Here are some points:
[2.08 0.   0.   0.   0.   0.63 2.08 1.18 1.21 0.84 0.   0.   0.13 0.14
 1.91 2.17]
[0.06 0.   0.   0.   0.   0.02 1.77 2.65 1.8  0.49 0.41 0.3  0.64 1.62
 0.92 0.  ]
[0.   0.43 0.   0.   0.   0.   0.2  0.   0.   1.17 2.32 0.   0.   0.
 0.   0.12]
[0.91 1.3  0.13 1.4  0.   0.   0.   0.   0.   0.   0.   0.71 0.57 0.
 0.   0.69]
[0.   2.71 2.5  3.16 1.86 2.54 1.36 0.   0.   0.   0.   0.   0.   0.25
 0.   3.38]
[0.   0.82 1.16 1.83 0.   0.   0.   0.   0.   1.43 2.24 1.24 0.   0.27
 2.01 0.  ]
[0.   0.64 0.38 0.   0.   0.09 0.   0.08 0.62 0.   0.   0.   0.32 0.
 0.88 0.  ]
[0.   1.15 2.25 3.12 0.09 0.01 0.   0.   0.15 0.49 0.69 0.   0.   0.78
 0.   0.  ]
[0.   0.73 0.96 0.89 0.85 2.35 1.17 0.64 0.   0.   0.   0.   1.55 0.45
 0.   0.  ]
[0.   1.51 0.86 0.82 0.   0.   0.   0.   0.64 0.   0.   0.   1.38 0.
 0.   0.  ]
[0.   0.41 0.07 0.   0.   2.71 0.   0.   0.   0.37 0.   0.   0.26 4.78
 1.6  0.74]
[0.   0.74 0.05 0.   0.71 1.28 1.76 0.   0.23 0.52 0.   0.   0.03 0.
 0.45 0.89]
[1.88 0.   0.   0.   0.68 0.   0.   1.01 1.59 0.02 0.   0.75 0.19 0.
 0.   1.56]
[2.12 0.   0.   0.   0.84 0.   0.58 1.19 0.85 1.13 2.18 0.85 0.   0.
 0.   0.  ]
[0.   2.51 4.07 2.68 0.24 0.   0.   0.   0.   0.   0.   2.15 1.29 0.
 0.   0.  ]
[0.07 0.09 1.25 1.14 1.61 0.   0.   0.   0.   0.09 0.72 0.   0.03 0.21
 0.   0.  ]
[1.22 0.66 0.   0.   0.   0.   0.04 0.   0.   1.66 1.28 0.71 0.   2.65
 1.89 0.9 ]
[1.73 0.   0.   0.   0.   1.24 0.59 0.   0.   0.   0.26 2.24 0.   0.
 0.   0.53]
[0.91 0.   0.   0.   0.   0.   2.08 2.34 2.21 1.43 0.46 0.   0.   0.58
 0.99 0.49]
[0.   0.   0.   0.   0.   0.85 2.78 1.57 0.41 1.82 0.14 0.   0.4  1.87
 1.37 0.  ]
[0.   0.36 1.83 3.06 0.   0.02 0.63 0.   0.   0.   0.07 0.   0.   0.
 0.   0.  ]
[2.78 0.   0.   0.   0.98 1.28 0.   0.69 0.64 0.9  1.33 2.26 1.75 0.07
 0.   0.  ]
[2.51 0.   0.   0.   0.32 0.76 0.   1.55 0.   0.   1.01 1.   1.65 0.
 0.   1.63]
[1.75 0.24 0.   1.84 2.16 0.   0.   0.   0.   0.   0.57 0.   0.51 0.
 0.   2.49]
[1.27 0.   0.   0.   2.35 1.87 1.91 0.1  0.   0.   1.16 3.64 1.46 0.
 1.55 1.02]
10 more points follow, each with its number after it:
[0.68 1.04 0.15 0.71 0.   0.   0.   0.37 0.43 1.42 1.07 1.   0.   1.11
 4.23 0.  ] 0
[0.56 0.   0.   0.   0.6  0.   1.02 0.13 0.54 0.66 0.   0.   0.19 0.11
 1.37 0.  ] 1
[2.47 0.   0.   0.   0.93 0.   0.   1.67 1.06 0.   1.78 0.58 0.   0.
 2.49 0.18] 2
[0.   0.   0.   1.21 0.   0.   0.   0.   0.24 0.   0.   0.   0.88 0.
 0.   0.  ] 3
[1.2  0.12 0.   0.   0.   0.   0.   0.   0.   0.38 1.02 0.   0.   0.34
 0.83 0.  ] 4
[1.39 0.   0.   0.   0.7  1.16 0.31 0.03 1.24 0.   0.   2.14 0.   0.
 0.32 2.15] 5
[0.   0.41 0.26 0.57 0.59 1.77 2.48 0.73 0.43 0.   0.   0.   0.79 0.
 0.   1.5 ] 6
[0.   1.21 1.21 0.72 0.04 0.   0.82 0.58 0.   0.   0.   0.   0.35 0.
 0.   1.15] 7
[0.8  0.   0.33 0.42 0.   0.   0.   0.   0.   0.79 0.15 0.13 0.   1.43
 0.   0.  ] 8
[1.06 0.   0.   0.   0.25 0.   0.6  0.37 1.22 0.85 2.02 0.29 0.   0.39
 1.8  0.81] 9
Which two of these numbered points are nearest to each point below, looking only along the 3 directions in which the first points spread most? Their numbers follow each, nearest first.
[0.   0.   0.   0.7  0.   1.32 1.09 0.04 0.73 0.   0.   0.   0.67 1.36
 0.   1.44] > 6 1
[0.   2.16 1.77 0.   0.   0.01 0.   0.   0.   0.4  0.   0.   0.   1.15
 0.52 2.01] > 7 3
[1.18 0.   0.   0.   0.   0.   0.   1.12 2.58 0.05 0.   0.   1.   1.53
 1.18 2.81] > 1 9
[0.   2.88 2.29 0.59 0.   0.   0.   0.   0.   1.82 3.17 1.38 0.   0.
 0.   0.  ] > 3 7
[0.76 0.   0.74 0.56 0.98 0.   0.   1.01 0.   0.   0.   1.41 1.47 0.
 0.   0.22] > 3 4
Here are 10 other points, each followed by its number:
[0.94 0.   0.   0.   0.   0.   1.63 0.67 1.58 2.1  2.29 0.84 0.   0.
 1.09 0.  ] 0
[0.25 0.   0.   0.   0.11 1.19 0.   1.09 2.71 0.29 0.   0.   2.4  1.77
 0.   0.94] 1
[2.96 0.   0.   0.   0.   0.   0.   0.   0.   0.71 0.63 1.39 0.   0.
 0.17 1.36] 2
[0.   0.2  0.13 0.47 0.   1.41 1.04 0.   0.   0.   1.24 0.   0.   0.
 2.62 0.59] 3
[0.   0.   0.49 0.   2.78 0.37 0.   0.81 0.74 0.   0.   0.   0.47 0.
 0.   0.  ] 4
[0.   1.2  0.87 0.66 0.   0.94 0.88 0.   0.   0.   0.   0.   0.   0.
 0.56 2.5 ] 5
[2.1  0.   0.   0.   0.   0.   0.   3.17 0.36 2.29 1.5  1.05 0.   0.14
 1.25 0.27] 6
[0.39 0.   0.   0.24 0.61 0.28 0.   1.2  1.4  1.18 0.   0.77 1.63 0.
 0.   0.22] 7
[0.   1.86 0.12 0.35 0.46 0.25 0.03 1.16 0.52 0.   0.   0.   0.79 0.
 0.   0.  ] 8
[0.   0.99 2.68 1.31 1.12 2.52 0.   0.   0.   0.   0.   0.   0.   0.
 0.   2.05] 9
The same question for these:
[0.   0.   0.   0.   2.05 0.81 1.75 3.34 1.98 1.39 0.   0.6  0.95 0.9
 0.   0.  ] > 1 3
[2.16 0.   0.   0.24 2.16 0.   1.09 0.21 0.91 2.9  2.09 1.73 0.07 0.
 0.   0.  ] > 2 7
[0.   0.91 0.51 0.57 2.13 1.62 0.99 0.   0.01 0.   0.   0.   3.09 0.71
 0.   0.  ] > 5 4
[0.07 3.05 1.48 0.94 0.   0.   0.   0.13 0.   1.61 1.16 0.   0.   0.
 0.52 0.  ] > 8 4
[0.69 0.   0.   1.19 3.09 0.22 0.   0.   0.   0.   0.   1.35 1.74 1.43
 0.   0.  ] > 4 5
